[[129 125 134 108 133 132 114 111]
 [133 139 136 107 136 137 114 110]
 [140 147 140 104 142 144 126 108]
 [131 150 131 118 132 132 123 118]
 [125 112 133 107 133 132 109 110]] Answer: 133

[[131 124 123 125 132 114 131 126 131 131 135 140 121 134]
 [109 140 157 123 136 136 102 125 133 133 114 140 110 138]
 [131 124 122 127 133 115 132 127 129 131 133 140 120 134]
 [130 134 148 124 136 124 103 140 138 149 108 133 100 146]
 [145 120 101 138 118 125 144 138 117 119 140 107 136 117]] Answer: 101

[[140 104 106 108 106 109 116 117 126 127 126 128 135]
 [131 119 122 124 124 129 127 128 130 129 130 130 132]
 [136 136 132 129 126 127 128 128 124 126 128 130 128]
 [141 110 112 115 113 118 121 120 125 124 129 123 126]
 [115 139 141 137 142 140 137 139 141 140 139 139 137]
 [115 126 126 129 129 134 134 138 141 145 147 149 153]
 [122 145 143 143 140 139 135 134 133 131 126 128 131]
 [138 130 128 125 124 120 118 115 114 112 110 106 104]
 [128 134 138 138 136 136 134 138 131 131 132 135 127]
 [135 119 121 122 127 124 128 128 128 130 130 130 125]] Answer: 121

[[116 138 141 119 126 136 145 128 113 132 118 123 139 127 131 121]
 [122 124 127 106 139 123 136 111 111 130 117 147 126 140 123 145]
 [116 140 130 114 119 136 137 126 146 136 126 114 137 145 148 112]
 [116 139 135 117 122 136 140 127 133 133 123 116 138 138 142 116]
 [116 131 139 119 133 130 144 124 118 131 123 120 138 131 145 106]
 [116 138 129 115 122 135 136 125 145 135 127 114 136 144 152 108]
 [123 137 126 139 136 143 119 152 129 123 117 110 128 125 136 136]
 [121 125 129 101 142 122 138 107 104 134 117 150 127 141 124 149]] Answer: 129

[[119 136 111 121 129 138]
 [131 144 126 136 138 125]
 [122 138 122 117 127 124]
 [136 129 124 152 147 126]
 [105 129 125 124 120 124]
 [134 121 123 129 136 126]
 [126 147 130 124 123 128]] Answer: 130

[[129 130 128 130 129 136 127 121 128 128]
 [129 129 128 129 129 135 128 121 128 128]
 [129 129 128 129 129 135 128 122 128 128]
 [129 129 128 129 129 135 128 121 128 128]
 [136 131 129 129 131 146 128 108 129 129]
 [116 125 127 127 125 104 128 154 127 127]
 [119 125 127 127 125 109 128 150 127 127]] Answer: 127

[[121 112 145 144 113 139]
 [127 126 130 131 130 132]
 [130 125 132 130 119 126]
 [134 127 130 129 124 127]
 [138 122 128 131 133 134]
 [120 130 129 127 124 126]
 [118 104 147 149 116 148]
 [131 135 131 126 115 117]
 [137 155 100  99 148 103]
 [132 133 130 127 120 122]
 [137 124 129 130 131 132]] Answer: 129
---
array([[139, 147, 138, 115, 113, 150],
       [154, 143, 108, 111, 106, 146],
       [137, 109, 148, 143, 104, 142]])
111

array([[118, 131, 138, 123, 154, 127],
       [106, 154, 118, 137, 131, 110],
       [126, 143, 107, 148, 137, 115]])
137

array([[114, 131, 116, 119, 135, 125, 127],
       [128, 125, 117, 105, 127, 119, 148],
       [130, 128, 124, 130, 130, 128, 126]])
127

array([[105, 154, 156, 154, 102, 151, 152],
       [122, 102, 141, 105, 151, 105, 147],
       [153, 132, 154, 103, 112, 132, 149]])
151

array([[141, 128, 139, 135],
       [136, 134, 156, 157],
       [146, 157, 142, 151]])
134

array([[110, 145, 146, 107],
       [138, 105, 148, 101],
       [123, 108, 137, 103]])
105
---
[[131 120 119 137 125 126 126 142]
 [146 132 120 130 129 102 136 127]
 [114 135 142 128 134 122 132 118]
 [134 124 122 123 122 147 122 131]
 [100 121 138 145 134 124 126 138]
 [143 124 116 131 125 121 128 135]
 [140 124 117 134 125 120 128 139]
 [141 129 122 117 123 139 126 124]
 [137 128 122 129 126 126 128 131]
 [ 99 122 139 155 138 100 133 141]
 [131 123 121 136 127 123 127 139]] Out: 118

[[129 129 128 130 135 129 125 127 133 131 129 133 129 129]
 [129 127 128 132 131 130 129 129 129 128 131 129 128 127]
 [129 128 122 152 152 135 118 134 143 136 128 147 134 135]
 [139 133 110 157 144 137 123 125 142 128 137 143 147 135]
 [126 125 131 137 136 131 126 128 132 130 129 134 128 127]
 [128 129 129 128 131 129 128 126 128 128 128 130 130 126]
 [122 125 130 133 140 128 125 130 134 132 127 134 126 127]
 [131 129 127 133 134 129 127 127 129 128 129 132 132 128]
 [105 119 130 135 150 131 121 131 135 137 128 143 121 116]
 [131 129 130 130 134 132 132 130 132 125 128 129 131 125]
 [136 134 120 141 137 135 124 127 137 132 134 134 141 131]
 [135 134 120 138 138 135 128 127 135 128 132 134 141 130]] Out: 135

[[137 132 130 124 129 124 127 122 129 134 129 128]
 [158 124 116 102 140 115 143  99 137 123 119 132]
 [121 118 134 132 117 125 117 139 127 139 140 119]
 [105 136 139 134 114 127 103 139 106 143 150 106]
 [135 130 124 126 135 129 137 122 133 121 119 136]
 [140 131 128 137 136 134 141 129 143 124 114 148]
 [115 123 131 130 119 127 117 136 120 133 139 116]
 [131 137 131 133 131 131 129 128 129 130 125 133]
 [104 124 131 124 115 124 108 135 107 135 149 102]
 [115 129 133 126 118 123 111 132 113 139 145 110]
 [123 133 125 130 132 133 132 128 126 119 122 132]
 [141 131 122 118 136 124 136 114 132 123 121 133]] Out: 119

[[117 150 105 114 141 131 125 142 132 133 135 132 132]
 [144 107 109 111 127 146 123 127 115 115 135 117 125]
 [117 143 156 126 144 128 133 132 136 138 126 150 117]
 [147 122 102 133 131 142 120 125 130 122 125 118 143]
 [119 146 105 147 145 132 112 133 130 118 130 136 130]
 [136 113 143 119  99 124 116 118 121 124 125 112 133]
 [157 120 114 131 133 138 120 131 127 119 137 148 130]
 [146 124 145 125 126 113 110 124 142 117 128 116 147]
 [117 154 154 131 129 116 133 137 136 124 129 139 123]
 [123 148 106 132 145 146 123 135 135 135 132 130 131]
 [122 120 103 140 122 136 144 128 111 121 141 144 118]
 [129 140 107 142 149 151 108 128 130 128 123 126 128]] Out: 117

[[123 130 125 126 125 128 123]
 [109 116 127 141 130 148 144]
 [116 115 129 135 130 133 134]
 [117 119 126 136 132 132 140]
 [130 127 125 129 128 121 133]
 [129 126 124 133 129 127 131]
 [143 137 128 126 128 108 118]
 [132 133 127 125 131 122 122]
 [105 116 132 138 127 149 137]
 [132 137 130 126 125 118 122]
 [135 137 128 124 122 126 116]
 [130 128 129 125 135 120 130]] Out: 134
